Turns, then the turns between two rows, first turn first; the first pair answered
videz (before => after):
[  2.8 -11.2   2.9   2.6   2.5   1.8   8.6  -8.2  -6.2  -8.3   8.0   8.6
  -3.3 -23.5  -6.6   5.6 -14.0   8.9  -3.6  -1.9   0.1   2.7  -7.2   2.8
   6.3 -10.7   9.0 -15.9] => [ 17.2  -6.4   6.9 -11.3  13.6   4.3  -1.2   2.4  -9.9   4.5   4.6  -5.2
  -5.4   3.4   3.0 -15.0   0.1   6.3  -1.2   4.2  -1.6 -16.6   2.5 -15.9
   7.1  -8.2  -2.0  -8.1]
[  1.1   7.9  -2.4  -5.9   4.2   3.7  -1.4  11.5   1.5   6.1  -8.1 -11.9
   4.5   8.9   3.2  -5.4   7.1  -5.9  -0.7  -1.0  -5.7  -9.6   1.3 -10.7
   1.7   5.0   4.0   0.3] => [ -9.7   3.0  -4.0   6.3  -4.6   1.6   7.9   2.2   2.7  -5.1  -4.6  -0.8
   6.7 -13.2  -4.9  11.4  -2.2  -3.3  -2.3  -5.4  -2.7   5.8  -7.6   4.4
   0.8   4.0  11.9  -6.4]
[ 14.8 -18.6  10.3 -22.5  16.2   2.8  13.8 -24.9 -11.8   8.3  19.6  -4.2
 -26.8   9.2  10.9 -16.0  11.6  10.8 -12.9  -2.9  -3.3  -9.9 -11.3 -25.8
   2.7 -12.6  -1.8  -0.8] => [ -9.7  -0.1 -11.2 -23.6  12.7  -0.8   4.8  -0.4 -13.1   4.7   8.7  -4.4
   0.6  11.5  -0.3   9.4  17.3   6.7 -24.3  15.0 -22.5  10.7  20.0 -17.5
   7.3  25.7  20.5 -16.3]
[ 13.6 -15.0   1.8 -17.6  31.3  18.1  -5.3   7.5 -21.2   4.0  13.7 -13.8
 -10.6  21.6 -10.7 -13.5   7.9  20.2 -11.6  31.4 -28.0 -30.7  28.3 -25.6
   2.1  15.0  16.7  -8.6] => [-14.6 -23.8  -6.5   8.1  11.7  12.6  13.2  -9.7 -14.5 -20.8  19.6  12.3
  -0.5 -24.8 -27.6  25.2 -16.1  25.4 -16.0  22.4 -23.5   6.7  12.4   8.4
   1.1  14.4  36.5 -22.4]
Tesaf (before => after):
[ 9.2 -3.9 -1.8 -0.1 11.7 -4.4  0.8 -6.7 -3.1 -4.5 10.5 14.3 -5.9 -2.4
  5.0 -3.4 -1.2  2.5 -3.2  9.4  1.2 -0.9  3.2  1.4  0.2 -5.2  5.1  0.8] => [ 7.7 -1.5 -3.5 -2.3 13.1 -4.0 -1.8 -3.4 -3.9 -2.4 10.1 11.1 -2.8  2.4
  5.0 -5.1  0.4  2.3 -3.8 13.4 -1.7 -1.8  8.5  0.7  0.6 -1.2  6.9  1.0]
[-15.4  22.9 -14.5  -4.4   0.1  -9.8  -1.3  12.2  11.4  18.3 -19.8 -16.9
  13.0  12.7  16.8  -9.1   8.9  -2.7   8.2   1.3  -0.4   3.3  -1.8  10.2
  -0.8  16.2  -9.8   7.8] => [-22.5  17.6 -15.4   6.1  -9.9 -13.4   8.0   3.3  15.2  10.1 -17.2  -7.1
  12.2  -6.5  12.2   2.9  -1.4  -1.9   9.2  -7.0   7.2  14.9 -15.1  23.1
  -2.6   8.2  -6.7   7.2]
[ 17.4 -25.3  23.5   7.3  -1.0   6.7  -1.8 -14.0  12.6  14.0  -5.5  -6.2
 -24.4  15.9  24.1 -17.5  19.2  -7.0  12.3 -44.6  27.6 -14.0 -20.9   2.0
   4.7 -33.2 -53.3  21.6] => [  4.9   1.2   2.0 -13.0  10.6   7.4 -24.0  27.1   6.7  25.0 -23.8 -25.7
   1.9  51.3  21.2 -10.9  43.7 -14.8  -0.3 -11.8  -2.0 -13.6  32.4 -13.2
  12.4  17.9 -34.9   9.7]
[ 22.4 -25.0   2.1 -14.9  25.1  10.0 -19.3  16.4  -9.9  13.7   6.1 -36.6
 -21.4  20.8   4.0 -35.5  -5.9  15.6 -15.1  24.7 -17.3 -14.1  25.7 -38.5
 -15.0  18.8  10.3  11.0] => [-17.8 -13.0 -20.8   3.3   4.6  -0.2 -12.6  25.3  -2.8  -6.2  -0.8 -20.0
  10.3  -9.9 -13.1  14.7 -16.3  13.1 -24.9  27.5 -24.9  31.0  34.9  -4.4
 -10.0  45.5  37.0  -9.3]
laru (before => after):
[ 28.9   3.2  14.8 -13.3   2.7  -3.9 -12.5  -4.4   6.4  26.2   1.1  -6.8
 -11.1  31.9  12.0 -23.9  14.8   6.7   4.8  -5.8   4.8 -22.3   2.8 -11.9
   0.4 -10.9 -37.1  17.6] => [ 19.8  -2.5   1.3 -16.4  20.0   4.1 -10.1  -0.2  -4.8  14.6   7.5  -6.9
  -6.7  25.3  -6.5  -8.5  13.7  18.0 -15.5  24.5 -23.0 -16.3  36.3 -19.6
   1.8  22.2   0.8   1.6]
[ -5.3 -10.0   0.2   5.9 -12.6  12.0  -3.0   3.8  -2.9  -5.0 -10.2   0.8
   2.0   4.5   6.2  -0.5  -3.0   3.0   0.7  -4.2  13.7   2.4 -17.2   7.2
   4.1 -11.7  -2.2  -1.1] => [ -5.0 -18.3  -0.6   4.9  -2.5  17.2  -0.2  -1.3  -9.0  -9.8  -2.8   2.5
  -3.0   0.2  -2.4  -0.3  -5.4   8.0  -7.6   7.4   3.4   0.1  -7.4   1.1
   2.6  -4.2  11.0  -6.0]
[  8.0  -2.9   7.5   8.4  -0.8  -8.7 -13.1  -1.8  -9.7  13.5  14.7   0.9
 -18.3  -0.6   3.7   8.5  10.3   6.2  13.4 -15.6  28.9   2.7  -2.1  -6.7
   4.6   1.3  -1.8 -23.3] => [  4.3  -5.4   3.3   7.6   6.0  -6.0 -12.3  -0.8 -13.0   9.9  17.7   0.6
 -17.2  -2.7  -3.6  13.4  10.1   8.8   6.6  -3.9  17.9   6.9  11.1  -8.8
   4.9  14.1  12.5 -29.7]
Then:
(two turns a pair)
[-11.8  -3.2   7.8 -11.2  -6.6   3.3   8.7   3.7  10.0   7.1 -11.8 -14.6
   7.3  19.8   0.2   0.0  23.2 -14.0  13.6  -5.1  13.3 -10.5  -9.3 -30.2
  -5.9   9.6 -17.7  18.3] => [ -5.1 -20.4  14.9  -6.4  -1.1   7.9  18.5 -14.5   7.1   0.3  -0.5 -10.4
  -6.6   5.0  -3.4  -2.5  12.0  -5.2  11.1  -7.1  15.4 -13.9 -19.0 -31.7
  -8.9  -2.3 -14.4  17.7]  Tesaf, laru
[-11.9  23.5  -8.4   8.0   0.2 -11.1  -3.6 -13.3   9.5  -1.7  -0.2   1.2
 -10.0  30.4  26.2  -2.4   0.8  -5.1  22.8  -7.0  -4.0 -25.2 -11.1 -19.5
  14.4  -3.8 -22.5  -6.7] => [-23.7  13.5 -18.2  10.1  12.8  -5.2   3.1 -16.8   1.4 -16.3   8.6   7.0
  -6.5  16.0   8.4  14.4  -7.6   4.8   5.4  14.7 -24.8 -15.0  10.8 -20.1
  13.4  19.0  11.4 -21.4]  laru, Tesaf
[  3.7  13.6  11.9 -10.3   2.2  -7.5  -1.8   0.4  -4.0   2.4   6.1  -1.2
  14.6 -11.8 -16.2   7.2  12.8   1.0   3.2  -7.3  26.6  -5.4 -14.6  -0.8
   6.3  -3.7 -18.9   9.8] => [  9.3   4.1  11.6 -16.3  17.7   1.1  -0.1  -1.5 -11.7   0.3  13.9  -5.5
   6.1  -6.8 -21.0  -0.1  13.6   8.0  -5.7   7.2  15.3 -15.0  -1.6 -15.3
   6.5   3.2  -6.8   7.5]  Tesaf, laru
[ -7.9  27.7 -20.3  -2.6  -4.7 -12.5 -20.4  16.5  15.9   3.2 -32.1   0.8
  14.5  23.0  11.8   8.3  13.2  -7.5  -2.5  -5.9   4.9  12.9  13.2  13.4
   1.0  -1.7  -6.6 -13.6] => [ 13.9   7.8 -12.2 -15.4  23.8  -1.1 -17.7   7.1   2.4   4.2 -18.1  -8.1
  -7.6  33.1   7.0 -13.1  15.8   3.4 -11.8  12.7  -9.8 -12.0  27.8 -15.5
  -1.0   2.5   4.2 -12.0]  laru, Tesaf
[ -8.6  25.5 -16.5 -14.6 -18.8  -2.7 -13.8  16.2   2.8   7.3 -14.9  -3.4
  17.8  26.4  15.5  -0.8   7.4 -18.4  17.0  -9.1  -1.3 -11.9  -5.7   4.7
   2.1   5.7 -19.5   9.5] => [-11.4  12.8 -22.3 -18.7   0.3   5.7  -8.8  13.6  -6.6  -5.5  -5.2  -3.3
  15.6  19.6  -2.4   8.0   3.3  -5.7  -1.5  18.8 -25.1 -11.1  21.9  -5.5
   3.5  29.8  14.3  -3.4]  laru, laru
[ 17.9 -17.7  24.6  11.6   7.0  -0.5  21.5 -34.3   1.2  -4.4  15.6   6.5
 -24.8 -10.8   7.8 -18.0 -10.1  15.5   1.2 -14.8   9.7 -12.1 -30.0 -13.5
 -14.1 -32.2  -9.1  12.2] => [-20.6  17.9 -15.5   2.8   6.5  -5.6   2.0  16.2  -1.8  -5.1  -6.6  -5.1
  23.0   6.4  -5.4  19.8   8.2   6.6 -19.1  21.9 -26.2  16.0  32.2  -9.0
  -4.5  39.4  27.1 -13.0]  Tesaf, Tesaf
[  8.3  11.0   4.8  -1.1  -5.3  11.1 -11.8  -7.9   4.3   6.2 -11.9 -15.1
   1.3  16.7  26.2 -14.7  14.6 -16.7   7.4  -6.8   8.0 -10.3  -0.2  -2.9
  14.9 -19.0 -20.7  10.7] => [ -5.7   1.0   3.2  14.2 -16.4   8.5   1.1 -22.5  10.0  -8.9  -5.8   0.9
   1.7 -10.7  17.0   4.8   0.4 -12.2   5.4 -15.4  14.9  10.2 -14.0  16.3
  14.6 -27.4 -12.2   5.3]  videz, videz
[ 25.0 -12.9   2.0 -10.4   7.2  11.2  -2.9   3.0  -9.0   7.3   3.6 -16.0
  -2.7  20.5   9.2 -15.2  13.6   7.8  -3.2  -0.2   5.3 -10.1  15.4 -13.2
   1.4  -5.5  -9.4   1.1] => [  9.4  -5.3  -0.2   4.9 -18.0   0.3   2.3   0.4   2.5   2.7  -3.1  -3.3
   9.2   2.9  13.5   2.0   6.1   1.0   6.4 -23.3  23.2   9.8  -7.8  13.7
   1.2 -20.1 -20.9   1.5]  videz, laru
[ -6.8  -1.9  15.6  23.7 -21.9  -5.3  12.5  -8.4   5.8   0.0  -6.1  11.1
   2.2 -22.9   8.7   7.5 -15.4  -8.8  16.5 -35.2  26.8  20.2 -38.2  32.7
  -5.7 -27.3 -20.3   5.2] => [ 28.8 -29.7  25.4  -7.3  35.4  20.3   8.6 -13.4 -21.5   5.7  14.3 -11.3
 -27.9   9.9   0.7 -32.6  -3.7  10.8  -6.3  11.3  -9.7 -28.6   5.9 -27.3
  -6.2  -4.3   6.4   3.3]  laru, videz
[ 15.2  -5.7  14.8 -20.7  -0.7   7.8   5.6 -27.8 -13.4 -12.4  22.3 -13.0
   1.9  -0.5  -6.8 -30.1  -2.9   0.9  -2.8  -4.8  -1.5  -9.5 -10.3 -14.5
   0.4 -13.7  -6.2 -21.2] => [  5.9  15.5   9.0 -17.7 -20.2  -2.8  -3.9 -12.6  -4.4  -3.3   6.3 -13.8
  18.8   8.2   3.1 -24.2   6.5 -12.5   8.8 -21.0   9.7   0.6 -17.7  -0.7
   2.5 -16.4 -24.0 -16.5]  laru, laru
[ -1.9   7.3   6.6  -5.0  -5.8   6.9   0.7   7.8   2.6   5.5   2.4 -11.5
   5.6  10.9   4.6  -2.2   3.7  -0.2  -2.5  14.6  -8.1  -2.6  19.0  -9.9
  -3.7   5.9  -3.0   0.6] => [ -2.5   0.9  13.1   6.1 -17.6   3.1   8.0  -7.1   9.3  -0.1   7.0  -1.4
   1.2  -4.8   5.7   0.9  -5.4   0.6   5.5  -3.1   6.7   4.2  -4.1   3.4
  -6.6 -14.4 -13.1   4.1]  Tesaf, laru
